In the rows, zero is written as 128.
The rows of Z fall into a few groups, and each row is roughly a mix of its group's hidden directions.
Z, 144 rows:
[[155 169 121 165 126  82 127 146 123 135 119]
 [ 91 145 134 117 168 124 102 108 121 109 166]
 [135 142 148  66 128  93 143 145 116 122 123]
 [139 151 102 115 139 109 149 155  83 163 133]
 [161 141 137 168 130 157 175 114 121 135 140]
 [151 124 153 170 125 113 155 109 122 156  92]
 [110 138  79 143 159 122 142 118 119 108 167]
 [132 114  85 149 170 167 127 148 119 120 121]
 [ 92 148  66 122 142 142 142 117 118 128 120]
 [153 144 117 176 108  90 117  97 134 140 137]
 [119 154 120 185 122 122 129 109 163 154 128]
 [134 165 111 114 161  97  88 102 129 120 116]
 [111 122 129 186 123 151 117 137 168 148 125]
 [120 127 122  91 140 179 126 152  96 106 120]
 [114  88 106 162 120 160 149 122 142 155 149]
 [136 140 139 114 152  64 121 116 142 123 156]
 [120 154 119 131 151 137 168 163 131 110 172]
 [128 126  71 115 122 117 135 149  94 163 125]
 [108 115  74 135 100 146 144 151 102 128 112]
 [125 156 137  97  97 159 143 146 147 115 168]
 [ 91 155 119 116 133 113 158 120 114  86  98]
 [142  94 120 141 121 139 174 107 161 159 136]
 [166 106 126 104 149 135 161 131 136 169 151]
 [ 86 128 104 130  88 103 151 147 156 140 135]
 [151 111 112 153 166 142 103 114  97  93 140]
 [ 94 134 157  97 114 123 105 129 101 147  88]
 [123 138 124 167 167 180 129 137 129 138 110]
 [ 92 140 130 143 103 122  95  94 125 131  86]
 [ 74 154 138 109 110  98 113 117 136 120 103]
 [152 147 132 142 101 146 114  97  76 123 147]
 [119 123 100  99 104 142 151 154 128 165  91]
 [103  96 105 110 106 110  94 126 108  90 134]
 [150 149 156 160 140 139 135  90 138 169 118]
 [164 163 147 146 134 129 149 124  78 141 131]
 [137 131 174  86 134 116 137 132  93 130 159]
 [149 159 149 163 136 157 147 144 127 117  86]
 [108 166 129  81 100 127 109 139 146 143 106]
 [171  91 155 105 148 113 122 120 107 119 154]
 [ 88 124 128 116 107 162 123  79 119 116 148]
 [118 112 100  90 117  76 118 104 144 139 127]
 [103 119 140 146 113 145 138 157 128 185 104]
 [142 134  84 128 135 143 162 174 124 107 144]
 [167 125 105 114 134 151 128 100 167 103 154]
 [131 113 133 106 162 148 117  97 150 143 177]
 [ 89 146 154 112 105 102 141 157 120 145  95]
 [107 140 102 152 134 153  84 134 147 155 157]
 [128  97 111 146 144 143 126 139 154 108 184]
 [119 156 148 144 177 156 149 140 150 153 129]
 [141 110  98 116  81 100 135 126 127 117 169]
 [ 95 117 106  97 128 118 134 151 172 133 161]
 [127 117  71 107 148 129 146 169 136 117 132]
 [130 157 155 146 151 159 157  86 112 135 142]
 [105  91 121 136 107 114 102 140  92 122  88]
 [139 139 136 146  70 157 162 141 111 126 123]
 [101 139 136 100 111 171 120 121  91  95 131]
 [119 139  85 143 166 168 147 107 135 135 119]
 [144 105 130 155 172 128 131 151 123 134 176]
 [126 139 138 100 131 105 173 141 141  82 147]
 [121 120 166 122 115 169 125 105 116 157 166]
 [151  94 115 165 157 122 103 117 100 101 121]
 [110 102  87 112  93 104 138 103  99 127 117]
 [117  99  89  85 135 115 117 126 126 153 161]
 [112 154  62 136 125 110 129 116 112 114 114]
 [ 83 135 114 158 108 148 175 133 125 143 125]
 [129 179 106 115 158 146 121 159 101 117 135]
 [130 166 123 139 134 103  90 104 172 137 134]
 [ 85 108 124 116 165 115  89 120 100 122 122]
 [164 114 165 130 116 137 120 135  84  93 129]
 [133 143 169 137 132 121 107  90 108 132  83]
 [156 119  93 149 108 151 155 152 136 133 167]
 [140 144 144 125 106 145 167 129 145  87  88]
 [123 143  91 146 158 132 159 110 111 165 102]
 [ 90  98 104 110 136 147 124  92 162 130 145]
 [150 125 150 142 163 168 138 145 150 165 115]
 [135  98  97  95 130 118  82 152 129 110 110]
 [122 138 181 145 177 149 123 117 119 128 140]
 [ 94 130  96 121 135 160 119 133 144 172 156]
 [172 149 121 149 146 116 154 143  92 155 116]
 [150 169  98 165 144 106 142  96 132 131 123]
 [124 110 186  97 107  97 133 135 121 127 143]
 [128 149  85 141 135 144 150  88  90 135 125]
 [116 126 153  87 100  89 127 125 160 153 130]
 [166 145 159 112 107  98 119 127 166 139 106]
 [146 130  85 152 132  93 136 109 129 171 140]
 [111 153 148 108 105  91 141 119 123 154  84]
 [137 146  89 129 136 117 155 155  88 134  93]
 [172 145 146 138 153 130 159 133 140  83 125]
 [123 157 105 179 141 137 135  88 111 122 143]
 [122 135 129 108 116 125 152 155 179 171 133]
 [106 114 163 141 111 133  90  92 145 158 118]
 [135 135 191 122 112 127 113 115 129 145  92]
 [157 116  97 159 142 153 127  82 137 125 149]
 [138 111  92 154 143 161 134 149 108 101 163]
 [144 131 183 149 118 139 126  85 129 126 152]
 [105 160  88 130 131 136 141 116  91 151  95]
 [116 148 142  69 130 134 133 140 159 159 127]
 [176 133 142 166 116 139 146 114 104 132  96]
 [104 130 103 106 124 138  84 136  95  90 135]
 [ 98 135  87 127 110 133 136 165 114 122  85]
 [111 120 131 161 125 154 161 149 117 178 114]
 [126 154 168 114 172 140 141 153 127 127  95]
 [163 124 143 126 168  99 115 131 104  92 148]
 [142 169 128 102 101 121 145 130 146 163  93]
 [169 128 126 160 132 147 153  88 121 119  96]
 [152  91 133 130 131 171 147 144  98 144 101]
 [ 95 139 108 147 133 134 121 111  69 127 103]
 [114 149 107  98 114  89 161 142 154 134 154]
 [141 127 119 152 134 178 172 126  96 139 131]
 [161 127 117 149 161 170 151 161 114 118 137]
 [108 169 147 148 117 121 127 149 175 107 111]
 [152 166 175 147 124 109 123  95 124 131 111]
 [147 149 123 175 164 115 100 107 144 136 147]
 [125 140 101 117 163  94 113 119 172 124 154]
 [157 119 158 158 169  88 114 134 134 136 137]
 [129 124  71 119 165 120 114 131 149 112 155]
 [145 153 132  85 126 126 117 130 110  73 116]
 [129 117 178  88 130  94 123 145 132 110 146]
 [149 109 127 154 119 186 110 104 128 109 114]
 [120 113 118 126 146 119 170 128  71 126 152]
 [138 102 117 116 130 132  79 130 166 136 166]
 [159 151 122 172 141 113 159  99 132 148 111]
 [126  97 112 179 123 165 139 117 152 146 136]
 [121 100 101 116  76 104 114 123 127 113 160]
 [109 101 114  96 157 153 111 153 169 126 135]
 [ 90  98 112 131 102 154  95 147 153 139 146]
 [157  90 162 129 163 160 118 138 133 147 144]
 [151 142 141 117 126 125  87 118 125 173  88]
 [102 125 126  83 101 128 174 141 114 149 120]
 [157  90 159 118 137 115 105 148 131 169 113]
 [125 124 112 180 142 126 100  93  96 114 131]
 [167 113 163 144 144 131 112  83 115 150 121]
 [102 103 118 183 136 150 107 144 112 119 147]
 [135 153  96 124 129 131 152 143  70 151 119]
 [138 134 143  88 112 140 111 138 107 149  76]
 [ 96 121  71 117 128 119 134 149 135 105 158]
 [160 124 108 157 154 176 148 156 126 134 131]
 [175 133 123 120 167 153 142 125 156 127 160]
 [145 162 148  75 117 113 145 133 135 135  95]
 [146 138 111 168 145 113 153  88 136 163 134]
 [110 153  94 138 160 170 146 124 127 161 135]
 [166  86 168 150 140 139 151 131 141 140 128]
 [130 124 125 183 136 169 150 143 157 132 135]
 [103 115  89 138 121 164 115 158 150 141  97]
 [120 178 112 146 128 114 149 164 103 149 110]]
Each list below has two rows that fit no group; the rest each fit one group, if only roughly. Name those rows in the order they come.
  Q_838: [123 163 135 150 147 104 147  94 123 164  98]
  Q_599: [142 116  81 108 135 151  96 140 116  91 141]
  Q_288: [ 99 138  99 154  95 143 142 135 151 133 171]
  Q_415: [100  90 119 159  86 139 142 126 115 138 156]
  Q_605: [162  94  98 165 154 109 129 120 153 116 131]
  Q_942: [180 154 124 168 151 112 128 120 124 148 138]
  Q_116: [115 146 103 135 155 179 119 161 142 145 141]
  Q_220: [175 107 129 134 129  91 111 120 131 160 159]
  Q_995: [164 139 149 160 147 157  98 143 143 129  96]
  Q_417: [128 152  79 103 161  89 127 139 121 132 134]
  Q_110: [126  93 138 155 166 170 131  97 134 128 139]
  Q_255: [170 114 114 167 134 148 172 122 127 140 117]
 -> Q_415 Q_110
  Q_700: [113 132 114 134 149 175 139 171 136 123  93]
  Q_123: [ 80 143 137  90  92 135 109 144 108 124 124]
  Q_15: [127  92  67 124 132 141 117 122 141 117 102]
  Q_247: [148 141 110 143 116  97 186 109 146 115 122]
  Q_302: [134 122 135 142 110 108  95  65 111 131 127]
  Q_174: [126  94 147 146 153 160 109 112 113 170 147]
  Q_39: [ 85 149 117 148 115 133  74 125 137 142 112]
  Q_176: [138 117  71 150 153 133 119 100 106 109 142]
  Q_518: [136 180 166 111 118 110  99 108 138 119 139]
  Q_240: [ 90 156 147 152 110 112 106  90 112 108 138]
  Q_554: [124 104 154  93 112 144 105 130 102  81 124]
  Q_915: [ 81 149 103 134 139 134 134 157 117  85 138]
  Q_67: [145 132  93 100 175 101 157 139 141 133 123]
 -> Q_247 Q_174
  Q_241: [123  97 125 121 136 167 141 149 127 106 180]
  Q_602: [118 116  79  96 139  89 138 130 132 114 156]
  Q_776: [127 107 158 146 123 143  94 127 149  94 170]
  Q_122: [ 77 148  96 109  99 140 119 110 108 142 130]
  Q_140: [126 141 128 138 146 138 121 140  79  73 115]
  Q_657: [110 128 111 141 185 154 121 125 153 160 128]
  Q_850: [148 184 132 136 129 139 139 114 160 146  97]
  Q_747: [118 145 159 114 112  92 113 143 121  80 105]
  Q_486: [111 145 146  85 134 127 100 103 168 110 145]
  Q_684: [140 167 104 156 104 111 149  85 122 141 124]
  Q_990: [135 105 161  99 111 165 115 110 100 101 142]
 -> Q_776 Q_486
  Q_543: [143 140 111 143 155 147 174 113  90 109 146]
  Q_89: [139 111 115 107 102 171 144 124 113 172 107]
  Q_456: [103 139 145  98 126 123 117 129 129  64 111]
  Q_969: [104  90 118 136 126 163 140 107 121 146 173]
  Q_727: [174 144 111 105 165 145 128 144  97 131 148]
  Q_821: [ 74 128 138 112 128 134  97 126  84 116 122]
  Q_537: [123 110 165 107 151 152 123 131 157 155 167]
  Q_68: [125 126  97  92 111 133 115 165  81 124 122]
  Q_159: [156 155 161 170 134 109 131 100 128 141 156]
  Q_968: [118 143  95  99  84 122 162 132 108 131 103]
  Q_696: [137 120 117 138 197 143 140 109 126 134 150]
  Q_859: [ 89 142 131 132 101 143 107  93 133  83 130]
 -> Q_969 Q_968
  Q_773: [132 135 112 154  75 122 166 144 147 147 115]
  Q_803: [145 135  59 150 123 145 147 139 129 121 129]
  Q_171: [174 112 126 136 114 138 130 117 149 178 104]
  Q_72: [ 92 127 104 135 120 101 116 115 178 100 115]
  Q_169: [183 112 126 143 114 121 128 142 171 108 141]
  Q_660: [146 116  63 142 127 132 120 136 104 117 102]
  Q_978: [143 180 130 179 133 127 147 123 113 141 117]
  Q_81: [ 76 127 125 135 130 151 122 141 171 159 138]
  Q_525: [118 133 174 114 159 146  99 112 108 107 155]
  Q_925: [141 121  79 131 148 101 142 162 127 161 113]
  Q_213: [153 168 134 141 158 122 159 154 111 161 127]
  Q_862: [173 119 123 133 103 152 112 122  99 153  91]
  Q_185: [149 113 131 140 110 139 113 127  80 125  77]
  Q_40: [ 87 136 174  99 133 126 126 131 122 130  87]
  Q_273: [163 152 124  87 136 104 147  98 132  99 139]
 -> Q_862 Q_40
  Q_706: [148 107 106 102 187 146 122 135 141 147 123]
  Q_377: [160 111 155 112 148 112 156 155 111  89 142]
  Q_699: [114 109 105 137 154 144 134 130  82 155  90]
  Q_971: [141 179 103 152 141 122 155 115 103 103 120]
  Q_433: [ 97 113  77 131 145 137 105 163 116 125 112]
  Q_360: [171 133 122 148 139  72 146 130 116 133 111]
  Q_235: [129 118 156 156 151 167 126  84 115 151 132]
  Q_668: [174 124 160 167 120  99 134 137 131 153 124]
  Q_790: [111 112 114 182 143 107 126 100 112 150 152]
  Q_11: [ 75 135 113 117 100 135 129 133  88 139 103]
  Q_476: [ 88  93  99 137 172 125 137 129 135 134 153]
  Q_823: [118 195 146 103 124 126 131 106 133 142 136]
  Q_10: [126 135 132 127 129 108  99 121 177  80 146]
 -> Q_433 Q_235
  Q_406: [103 135 142 123 122 164 136 122  76 150  99]
  Q_552: [126 132  80 139 145 175 139 103 147 125 147]
  Q_642: [ 86 120 137 156 105 112  89 135 140 158 108]
  Q_407: [180 141 129 142 159 168 134 135 109 146 128]
  Q_366: [116 138 166 136 162  87 105  95 139 138 125]
  Q_469: [150 134 122 166 141  95 142  96 155 102 104]
  Q_761: [118 134 172 112 114 136 122 126 149 103 180]
  Q_395: [151  98 144  93 133 129 178 151 129 150 133]
  Q_59: [159  87 129 129 153 112 130 135 151 170 150]
  Q_112: [162 106 159 113 147 100 141 155 123  89 132]
  Q_30: [ 89 139  99 182 124 144 123 111 110 129 126]
  Q_157: [100 127 108 146 125 110 102 104 151 136  76]
  Q_242: [159 107 147 141 141  85 133 131 176 126 115]
 -> Q_552 Q_157
  Q_630: [109  91 157  90 130 107 127 142 167 130 142]
  Q_17: [109 142 113 111 151 173 147 161 120 108  98]
  Q_93: [138 156 140 110 161 102 167 132 151 149 156]
  Q_445: [167 118 152 112 122 144 148 109 168 158 150]
  Q_802: [175 147 157 100 106 133 149 150 112 138 106]
  Q_548: [107 134 106 106 112  96 118  83 162 124 146]
  Q_183: [109 146 122 159 172 153 110 111 129 130  88]
  Q_610: [143 148 141 159 157 103  80 124 116 154 134]
  Q_29: [119 135 131 108 136  61 133 112 114 101 140]
  Q_201: [146 142 155 164  91 142 126 120  97  93 135]
  Q_713: [113 145 147  92 144 108 119 136 129 124  70]
  Q_858: [133 143 135 138 146 152 179 114 101 167 120]
  Q_922: [131 169 125 122 132 135 130 116 148 102 186]
  Q_332: [147 173 159 133 134 102 120 130 134  90 100]
 -> Q_445 Q_802
  Q_539: [153 166 149 162 122  98 138 105 109 104 112]
  Q_980: [132 126 105 102  84 115 161 112  90 115 139]
  Q_768: [105  89 171 117 108 118 136 145 135 158 104]
  Q_910: [137 177 127 107 133  93  95 115 111 148 111]
  Q_144: [158 100  83 125 126 148 150 158 155 127 140]
  Q_439: [161 127 162 133 171 130 137 107 138 164 109]
  Q_77: [120 138 100 153 131 157 156 136 117 183 131]
  Q_759: [146 143 122 122  86 125  95 127  90  98 104]
  Q_361: [153  97 172 121 113 104 157 127 156 115 142]
  Q_24: [132 111 106  95  80 109 141 159 150 133 143]
  Q_755: [170  93 171 113 145 132 106 132 118 139 111]
  Q_370: [152 109 179 123 118 131 153 152 100 147 109]
 -> Q_980 Q_361
  Q_586: [150 101 184 116 108 123 151 123  98 131 123]
  Q_792: [151 155 168 146 111 125 178 137 110 136 132]
  Q_380: [120 111 154 149  85 100 100 146 151 113 107]
  Q_62: [154 174 141 148 117 108 113  97 109 121  97]
  Q_652: [107 170 111 138 160 136 172 131 113 131 105]
  Q_167: [ 89 103 132 126 125 163 145 108 150 169 139]
  Q_2: [193 140 125 120 118 132 143 133 160 143 106]
  Q_920: [114  87 118  99 134 130 151 160 112 113 167]
  Q_430: [118 178 113 102 128 120 125 151 103 143  90]
  Q_834: [170 102 126 104 150 137 176 128 114 127 144]
  Q_772: [ 86 153 145 159 144 107 127  94  97 126 125]
 -> Q_792 Q_430
  Q_740: [119 109 125 144 121 184 124 105 146 104 162]
  Q_153: [124 136 150  87  81 149 136 153 130 100 133]
  Q_603: [155 146 135 135 116 107 135 115 123 161  71]
  Q_333: [119 112 139 177 111 150 163 114 122 145  95]
  Q_889: [120 141  76 107 142  99 131  96 113 105 141]
  Q_782: [181 115 144 141 145 115  98 124 151  95 129]
  Q_742: [140 127  85 107 123 161 110 146  92  98 125]
  Q_633: [109 102 138 111  96 153 117 162 136 163 101]
  Q_229: [113 124  85 141 141 138 139 107  82 152 154]
  Q_154: [174 102 144 163 154 147 108 147 124 122 112]
 -> Q_740 Q_153
  Q_689: [178 126 141 122 147  90 136  88 140 137 122]
  Q_27: [122 166 109 139 156  90 128 132 163  97 130]
  Q_254: [132  81 107  95 107 118 116 168 119 142 117]
  Q_541: [125 106 137 114 160 160 118 169 113  97 103]
  Q_311: [159 117  94 158 147 123 145 114 117 154  88]
  Q_618: [172 156 160 163 119 132 137 106 126 106 146]
  Q_701: [157  97 175 119 110 141 110  90 125 129 122]
  Q_3: [147  88 164 110 110 123 127 167 105 149 124]
  Q_346: [139 152 136 138 180 134 135 120  88  95 126]
  Q_748: [125 152 182 147  88 101 130 131 114 123 126]
  Q_987: [136 141 103 159 135 107 168 151 126 159  95]
  Q_350: [115  98 130 147 180 103 108 113 140 114 155]
  Q_546: [138 173 104 152 131 124 160 146 103 145 156]
  Q_675: [136  84 131 149 144 124 116 142 153 176 150]
 -> Q_701 Q_546
